128 stands for zero in the data rows.
Here is a table of points, one per row:
[149  91  81 117  80 108 184 145 113 109 134 119 151 140 125 175 105 155
 123 130 133 118 104 124 146 118 158 146 132 119 142 145 108 115 110 117
  97 120 134 149 148 131 126  82 110 101 105 105]
[139 170 139 159 132 136 104 139 154 102 129  98 141 105 124 133  60  99
 137 132 146 117 115 107 139 141 154 111 193 144 159 117 114 131 123 110
 116 134 132 139 114 165  80 134 111 118 124 124]
[ 99 124 135 153 152 122 119 141 143 156 115 132  78 103 137  92 118 110
 122 137 144 112 150 119 110 136 107 100 136 145 102 105 149 116 161 124
 153 116 117 145  76 116 125 161 100  94 164 102]
[131 136 121 165 140 150 151 126 145 140  84 168 139 170  87 150 179 158
  98 142 101 159  86 146 144  93 145 170  97 123 138 120 135 137 110 112
 106 146 134 139 156 136 145 152 137 134 114 152]
[141  91 108 118  65  99 151 107 142 139 128 139 131 135 107 154 158 165
  80 137 118 164  87 144 156  82 125 144  69 123 125 137 158 124 120 124
 129 110 130 144 142 150 139 128 122  88 109 137]
[ 99  78 114 149 137 115 117 134 128 160 119 163 117 133  99  98 157  91
  96 141  87  98 117 155 138 115 141 161  74 101 129 107 146 116 144 150
 152 132 124  93 101 160 156 154 128 166 120 125]
[147 128 127  78  97 117 161 131 103  88 166  98 152 120 147 152  87 150
 156 107 130  60 138 108 121 158 117 121 147 125 152 149  89 134 112 144
 133 120 143 145 150  89 131  77 140  82 113 133]
[164 129 118 134 110  97 123 125 133  84 142  78 132 116 134 151  62 128
 130 131 157 152 107 107 145 133 134 108 150 146 152 131 107 123 113 124
 154 135 132 134 121 164 152 111  89  75 117 137]
[111  88  97 115  79 107 170 106 116 131 115 133 133 146 104 148 165 195
  92 134 119 125  98 149 152  82 178 152  70 122 138 138 167 125 126 130
 141  91 119 127 145 126 135 123 121 127 107 138]
[113 120 130 155 147 107  81 148 137 108 139 107 123  49 131  98  67 103
 127 138 134 120 140 114 129 148 160 117 149 127 134 100  82 118 120 132
 150 132 133 140  72 166 142 141 110 116 130 119]
[142 172 135 151 129 132  83 128 147 108 121 101 140  99 127 137  69 113
 150 140 146 162 107 106 141 139 118 116 191 140 146 118 100 126 125  99
 115 124 143 143 117 184 114 133 115 115 125 135]
[147 110 148 125 155 117 126 112 131 122 160 147 114  93 126  83 141 137
 125 129  91  57 159 136 107 157  96 138  90 112 131 105 116 137 120 173
 171 137 143  63 112  95 139 139 163 181 123 138]
[130 116 135 105 129 126  91 145 112 111 172 121 140 121 145  95  83 105
 142 119 116 132 167 111 110 180  96 141 152 110 138 124  61 126  92 164
 150 109 147 111 103 111 133 106 152  91 123 128]
[116  76 113 145 115 110 122 135 117 159 117 162 120 116 106  92 164  81
  78 143  83 139 112 154 133 118 128 152  75 110 121 100 118 117 144 147
 159 105 119 126  98 164 149 157 135 130 120 125]
[169 133 128  83 102 115 147 126 106 100 174  90 147 135 150 156  87 143
 154 110 126 158 140 112 127 158 126 125 141 128 149 147 132 133 110 161
 125 113 143 117 149 142 107  73 133 113 111 130]
[142  86  91 133 104 103 193 104 126 140 109 136 129 165 101 161 170 129
  88 133 111 117  91 152 159  82 133 150  68 125 125 135 154 124 153 115
 131  93 117 136 147 144 140 121 115 124 107 142]
[149 132 147  89 138 103 180  91  94 114 153 116 120 116 128 151 140 150
 132 115 120 120 138 132 128 131 117 146  79 143 144 137  94 142 124 162
 166 131 116  91 168 116 124  98 162 130 105 156]
[157 169 144 100 120 154 138 140 126 104 152 115 162 128 145 131  83 167
 187 118 124 145 147 110 115 162 162 133 175 119 148 143 102 137  92 128
 115 157 140 158 144 121 104  98 161 159 114 124]
[119 184 159 115 146 157 134  98 120 117 132 137 137 110 115 131 149 147
 167 125 107 125 133 127 113 140 107 147 134 130 119 112 107 156  91 132
 110 151 132 105 167 133  93 127 190 152 118 154]
[145 178 159  90 144 177 118 129 113 127 129 144 142 167 151 132 160 118
 186 106 139 156 160 126  98 142  99 101 160 123 106 156 139 142 119 129
  94 136 140 144 162  77 102 117 162 155 144 129]
[ 99 120 143 147 137 125  94 142 135 148 124 135  96 103 140  99 124  66
 108 133 143 126 144 125 125 133 136 107 134 140  98 112 151 119 160 126
 135 130 119 130  78  92 141 160 112  90 158 110]
[ 85 115 148 185 167  96  93 113 137 117 125 123  99  79 111  83 108 114
  91 148 118 130 111 130 133 131 103 117  97 144 129  87  88 125 133 131
 174 106 118 105  77 160 106 174 120 145 131 148]
[126 140 109 123 137 169  91 142 143 165  91 161 149 170 127 141 191 161
 136 120 139 170 132 144 127  99 117 122 134 111 125 156 198 128 134  93
  78 157 129 145 160 108 132 137 118 137 143 112]
[118 173 145 162 169 154  69 124 152 140 103 121 120 150 136 134 127 101
 149 130 159 188 125 120 127 120 116  96 172 148 108 139 161 130 137  97
 100 134 114 144 135 130 157 151 101 139 150 121]
[173 130 131 129 152 109 176 125 134 146 116 103 100 132 147 156 122 140
 129 122 181 124 121 117 130 109 103  92 124 168 110 137 142 124 183 101
 130 126 103 115 143  98 148 122  90 113 146 124]
[152 168 143 119 146 156 106 137 120  94 147 111 164 110 140 135  94 169
 169 123 127 162 155 111 119 167 111 132 180 117 144 144  87 143  73 136
  94 151 148 151 154 126 113  98 162 129 117 128]
[ 92 177 142 163 174 155 100 133 140 125  92 125 113 150 134 142 137 135
 147 124 166 172 122 121 127 114 172  96 167 151 113 130 169 131 137 105
 103  95 118 117 130 116 108 153 105 141 152 126]
[ 91 122 141 150 147 120  99 145 137 163 121 132  88 127 143 100 103  95
 114 135 145 116 131 122 113 131 103 101 139 141 113 104 135 115 174 131
 145 131 115 128  79 153 150 162  99 118 163 102]
[165 128 126  72  77 115 121 121 106  97 166  93 152 128 149 156  84 157
 148 113 139  97 148 111 124 156 109 134 148 122 150 147  97 132 107 151
 131 125 138 127 153 129 122  72 135 100 107 130]
[ 99  74 118 158 125 117 135 139 137 143 115 158 118  97 103 101 169 143
  87 143  86 139 125 148 134 116 140 170  81 105 126 107  94 119 126 138
 162 127 121  93  89 160 144 156 143 170 121 130]
[134 141 110 108  93 176 137 138 143 144  85 160 141 172 129 137 184 142
 134 124 137 125 131 143 127 100 130 130 146 115 110 161 172 127 158  92
  75 146 132 175 156  65 137 132 129 165 146 107]
[156 130 149  84 120 100 170  81  85 103 163 112 123 124 127 146 148 143
 139 119 115 107 124 132 127 134 147 132 100 140 134 129 103 149 106 133
 154 140 128  97 167 110 121  92 166 160 106 173]
[120 138 113 130 136 169 133 142 138 162  96 160 146 182 129 136 185 136
 125 120 130 141 121 148 127 107 164 136 140 114 126 161 192 126 119 101
  73 157 120 151 161 114  88 137 118 172 139 114]
[ 85  90 100 117 127 143 132 149 128 169 117 160 124 159 132 104 174  67
 118 129 122  55 142 146 116 118 125 135 107 107  98 133 170 113 156 140
 120 148 123 139 116  93 132 141 122 164 148 108]
[ 73 122 134 153 152 124 130 139 141 142 129 125  98 132 143  92 124  69
 117 132 144  93 151 122 113 130 103  99 129 142  99 107 144 119 169 127
 140 115 116 117  87 136 144 161 103  85 158 116]
There is one direction along which these points spread out most. Take the direction at right angles to it along which they spread out most. Then take the direction at right angles to both along which they spread out most. Go by this last direction. For each point below, how far along it does it lie, from 0 to 99? 50 is the average, and the first point above lies past it. One standard deviation of the points above along it is 16.
[157 169 144 100 120 154 138 140 126 104 152 115 162 128 145 131  83 167
 187 118 124 145 147 110 115 162 162 133 175 119 148 143 102 137  92 128
 115 157 140 158 144 121 104  98 161 159 114 124] 43
[ 92 177 142 163 174 155 100 133 140 125  92 125 113 150 134 142 137 135
 147 124 166 172 122 121 127 114 172  96 167 151 113 130 169 131 137 105
 103  95 118 117 130 116 108 153 105 141 152 126] 21
[126 140 109 123 137 169  91 142 143 165  91 161 149 170 127 141 191 161
 136 120 139 170 132 144 127  99 117 122 134 111 125 156 198 128 134  93
  78 157 129 145 160 108 132 137 118 137 143 112] 22
[145 178 159  90 144 177 118 129 113 127 129 144 142 167 151 132 160 118
 186 106 139 156 160 126  98 142  99 101 160 123 106 156 139 142 119 129
  94 136 140 144 162  77 102 117 162 155 144 129] 25
[ 99  78 114 149 137 115 117 134 128 160 119 163 117 133  99  98 157  91
  96 141  87  98 117 155 138 115 141 161  74 101 129 107 146 116 144 150
 152 132 124  93 101 160 156 154 128 166 120 125] 66
[147 110 148 125 155 117 126 112 131 122 160 147 114  93 126  83 141 137
 125 129  91  57 159 136 107 157  96 138  90 112 131 105 116 137 120 173
 171 137 143  63 112  95 139 139 163 181 123 138] 72
[ 85  90 100 117 127 143 132 149 128 169 117 160 124 159 132 104 174  67
 118 129 122  55 142 146 116 118 125 135 107 107  98 133 170 113 156 140
 120 148 123 139 116  93 132 141 122 164 148 108] 45
[142 172 135 151 129 132  83 128 147 108 121 101 140  99 127 137  69 113
 150 140 146 162 107 106 141 139 118 116 191 140 146 118 100 126 125  99
 115 124 143 143 117 184 114 133 115 115 125 135] 39
[118 173 145 162 169 154  69 124 152 140 103 121 120 150 136 134 127 101
 149 130 159 188 125 120 127 120 116  96 172 148 108 139 161 130 137  97
 100 134 114 144 135 130 157 151 101 139 150 121] 19
